In the rows, 128 means zero.
M: rows in 3 groups, each row roughly a mix of its group's directions
M (98 x 18)
[[121  81  94 149 105 113 165  95 145 156  94 167 116 136 138 149 167  70]
 [107  84 145  91 158 120 122 110 140 149 119 193 125 137  95 174 172  99]
 [165 133 118 104  62  96 102 130 131 130 137  94 136 181 132  75  91 130]
 [103 154 116 152 179 153 167 102 129 107 111 113 119  64 168 163 149 106]
 [112 175 121 164 177 155 150 120 142 109 142 113 132  94 202 130 125 165]
 [160 110 147 109 130 145  89 185 118 148 140 120 130 170  47 116 118 128]
 [118 145 109 177 122 158 145 155  92  99 107  70 125  87 100 135  86 162]
 [142 168 133 161 139 181 130 157  76  76 161  90 121  92 144 139 120 134]
 [144  74 114 104  98 129 117 143 102 127 116 137 121 159  51 157 143  79]
 [ 95 105 159 119 137  96 148 110 130 142 112 178 110  80 111 139 171  63]
 [132  96 100  78 102  81 143 135 110  80 147 104 126  89  84 101 157 111]
 [148 147  75 123 103 135 153 100 104  74 127  58 129  92 159 129 128 137]
 [150 132 125 113  85 129 111 160  73  73 169  92 132 110  99 106 115 170]
 [ 95 122 155 123 153 106 153 100 134 130 128 179 113  76 152 142 177  71]
 [148 127 174  90  91  90  86 140 136 162 136 144 126 172 101  84 109  92]
 [136 151 157 115 169 137 103 183 131 119 173 115 141 116 105  88 120 196]
 [112 128  99 173 177 161 177 135 125 105 135 128 123  66 152 149 171 140]
 [128 112 119 109  97  75 109 162 155 124 147 124 138 187 113  69  85 138]
 [130 151 172 154 105 138 124  98 119 173  84 140 107 122 139 142 119  47]
 [151 146 194 116  87 119  90 149  93 136 152 143 113 136 111 101 119  65]
 [135 126 123  73 138 140  96 129 114 114  97  76 132 146  55 163  95 122]
 [153 151 123 101  79 111 109 128 106 109 111  51 128 124  96  95  81 127]
 [112 182 163 185 155 149 121 157 142 150 125 116 130 124 157 101  73 166]
 [137 118  78  91 151 142 154  83 124 106  98  84 130  82 117 170 169 126]
 [108 161 129 176  99 153 146  92  87 100 106 116 117  98 181 167 101 111]
 [145 103 104 110 180 176 137 138 121 132 116 113 129 101  69 175 179 140]
 [ 88 144 159 173 170 179 130 138  98 118 122 153 124  96 126 188 117 154]
 [154 142 111 163 136 171 120 149 141 165  83  80 124 175 100 137  83 101]
 [149 129 105  76 141 150 127 109  96  84 120  78 122 104  97 172 150  79]
 [124 127  89 138 140 152 140 149 104  73 157  99 143 104 129 138 126 214]
 [126 118 120 113 118 122 148 142  78  66 152 106 118  54  95 128 161 115]
 [137 105 182 100  96 107  93 160 102 148 141 161 121 137  57 109 132 106]
 [114 151 106 146 137 164 131 117 107 109  84  68 133 106 109 168  80 176]
 [ 91 150 163 198 128 163 141 126  88 129 111 153 117  80 143 165 110 145]
 [142 138  90 127 174 179 154 108 114 100 129  96 130  81 145 173 173 146]
 [156 147  97  86 115 122 128  98 129 125  87  39 131 100 101 115 116 132]
 [120 178 130 167 131 161 122 152  98  81 143  83 129 125 159 132  66 149]
 [156 132 113  75 154 135 137 105 126 123 105  75 121  79  90 138 171  82]
 [107 102 147 112 166 156 110 112 131 157  99 176 130 153  92 203 141 119]
 [124  80 129  95 132 106 135 123 137 159  92 143 119 111  51 139 165  84]
 [116 171 209 124 179 156  93 150 119 146 130 140 118 113 109 142 111  98]
 [130  78  82  94 171 120 146 128 170 150  96 121 134 134  69 144 165 123]
 [136 171 149  91 177 143  90 160 135 108 149  78 141 136 108 113  89 171]
 [152 120 125 118  72 119  91 144 122 141 118 107 136 201  94 110  72 140]
 [145 139 107 104  59 100 136  95  88  79 136  83 127  91 148 107 126 130]
 [122  87  61 106 141 119 164 119 134 104 102  92 133  91  80 145 157 153]
 [148  77 107  71 119  95 117 127 157 155 113 134 132 169  70 119 153  99]
 [146 103 164  87  87  94  99 137 119 159 120 144 119 146  64 105 135  80]
 [114 167 129 206 151 156 153 144 137 128 141 129 127 112 196 113 109 155]
 [125 149  74 154 151 155 161  83 150 122  99  93 135 119 191 158 125 152]
 [104 150 150 177 103 153 145 110  71  97 132 143 117  69 165 160 127 138]
 [102 171 153 168 176 182 126 150  98 100 127 109 122  95 132 167  96 140]
 [148 103  93  86  70  95 139  84 114 116  98  98 120 120 110 131 146  73]
 [157  91 130  70  78  88  97 133 129 142 138 135 134 173  78  99 133 124]
 [148 144 159 128  82 112  89 171 112 122 159 119 129 177 118  79  75 124]
 [ 89 113 145 157 184 166 145 135 117 133 115 171 122  91 106 189 155 134]
 [134 135 132 119 166 126 118 104 192 180 127 163 139 182 181 123 141 127]
 [118 165 185 123 201 170 111 140 122 138 124 132 117  95 110 162 136  93]
 [134 122  96 105 162 154 152 108 108  86 147 114 133  70 135 163 187 163]
 [137 183 150 149 109 143 110 147  97  95 157  88 134 114 159  99  80 177]
 [140  85  71 115  72  95 158 112 117 118 103  95 130  98  89 111 148 150]
 [119 120 180 142  77  92 100 165 116 151 144 166 125 154 102  81  92 132]
 [118  80 112  99 125 108 147  89 137 144 101 166 119 123 108 165 180  70]
 [134 102 140  95 141 104  98 141 175 170 140 172 139 206 117 112 128 123]
 [164 147  97 119 118 159 115 146 102  80 140  64 124 166 125 140  98  78]
 [144 122 128 109 138  93 129 103 195 189 125 157 137 154 165  85 159 130]
 [149  84  84  96 126 128 122 136 146 152  95  99 141 158  52 135 130 163]
 [ 97 156 189 182 115 143 128 109 102 152 112 176 113  98 163 152 115 110]
 [121 134 171 109 109 106  82 119 151 165 131 170 138 200 145 118  88 138]
 [113 110 150 146  98 136  99 122 125 158 110 180 130 206 128 167  89 118]
 [107 176 153 181 132 149 135 139 101  90 162 136 122 102 198 126 103 136]
 [113 120 126 149 170 123 170 128 147 132 151 166 122  67 161 114 197 127]
 [104 106 126 122 138 126 138 156  93  78 169 146 135  78 100 135 153 196]
 [147 120 153  84 125 143  87 138 104 126 122 122 120 170  70 162 117  63]
 [ 99 139 124 129 171 142 159  98 117  99 129 133 128  49 155 163 168 157]
 [113 108 103 172 163 133 180 131 151 151 116 145 126  64 131 121 181 157]
 [137 120 125 187  49 112 138 128 117 144 140 161 124 157 177  94 115 132]
 [114 180 152 151 144 169 118 138  85  88 133  89 128  89 136 151  87 167]
 [119 128  96 144 139 148 167 131  91  78 120  84 117  54 110 152 148 115]
 [143 140 129 140  91 116  98 161 137 134 138 107 138 197 128  85  61 153]
 [147  85 126 134  96 124 118 181 109 143 138 135 132 135  46 101 133 173]
 [ 96 141 118 140 119 148 112 101 114 102 115 130 143 165 159 181  70 189]
 [164 126 142  82  82  96 109 142 107 119 137  93 119 123  81  83 129  74]
 [ 96 152 124 165 210 168 148 123 159 136 106 132 126 121 162 171 122 117]
 [141  92 147 102 119 114 105 146 141 180  98 143 123 161  46 123 130  96]
 [113  99  66 134 136 125 168  83 151 119 119 144 141 116 173 156 167 176]
 [140 191 141 137 120 139 106 140 119 103 137  67 131 141 161  99  60 137]
 [109 124 114 112 143 147 147  88 102 103  85 104 117  79 105 194 143  87]
 [108  97 130 164 156 144 145 148 133 126 166 209 124 147 157 155 170 111]
 [106 125 176 135 167 142  95 156 147 157 151 195 137 177 128 144 117 159]
 [127 163 136 198 135 147 134 163 141 137 154 132 133 141 183  90  96 173]
 [158 115 125  88 137  99 100 162 174 154 150 122 142 185 102  72 123 146]
 [103 116 156 186  91 128 121 178  99 140 120 146 124 130  80 114  78 162]
 [120 129 185 135 129 104 119 149 141 192 100 143 122  90  70  85 127 137]
 [157 115 151 112  90 129  83 168 110 149 133 121 133 176  62 107  96 150]
 [138 168 161 113 158 134  92 171 136 117 174 108 142 140 132  86  97 188]
 [154 102 101  97 117 113 128 105 160 174  72 101 125 159  83 128 133  77]
 [131 152 202 118 111  92  94 152 136 166 144 150 123 131 116  66 107 113]]

one row of each group, then the others: which group is each in?
[131 121 142 148 106  98 116 137 175 193 116 155 137 179 137  77 102 156]
(99)
[ 89  93 122 115 171 113 162 119 133 114 130 168 124  67 112 155 187 131]
(120)
[144  88 116  68 106 110 121 125 103 117 114 107 126 107  43 137 155 117]
(125)

[136 149 103  76 177 123 144 106 144  98 118  64 126  75 123 128 152 103]
(125)
[136 166 145 170 105 144 104 158 122 128 146 111 136 169 159  98  62 173]
(125)
[112 186 190 153 189 157 114 152 128 129 152 139 121 102 162 125 114 117]
(99)
[158 130 123 124  37 100 106 121 109 126 134 111 131 174 139  89  90 127]
(125)
[139  92 125 168  71 105 131 140 141 168 140 185 128 180 145  94 132 130]
(125)
[145  97 138 137  77 104 104 155 139 164 149 171 135 196 117  89 115 147]
(125)
[162 128  90 116  78 127 111 139 115 113 123  66 140 164 103 104  85 173]
(120)
[149 137 132 151 108 140 113 186 105 120 150  93 135 124  88  85  97 194]
(125)
[145 152 154 131 116 126  87 167 136 136 162 124 142 183 137  83  79 178]
(125)
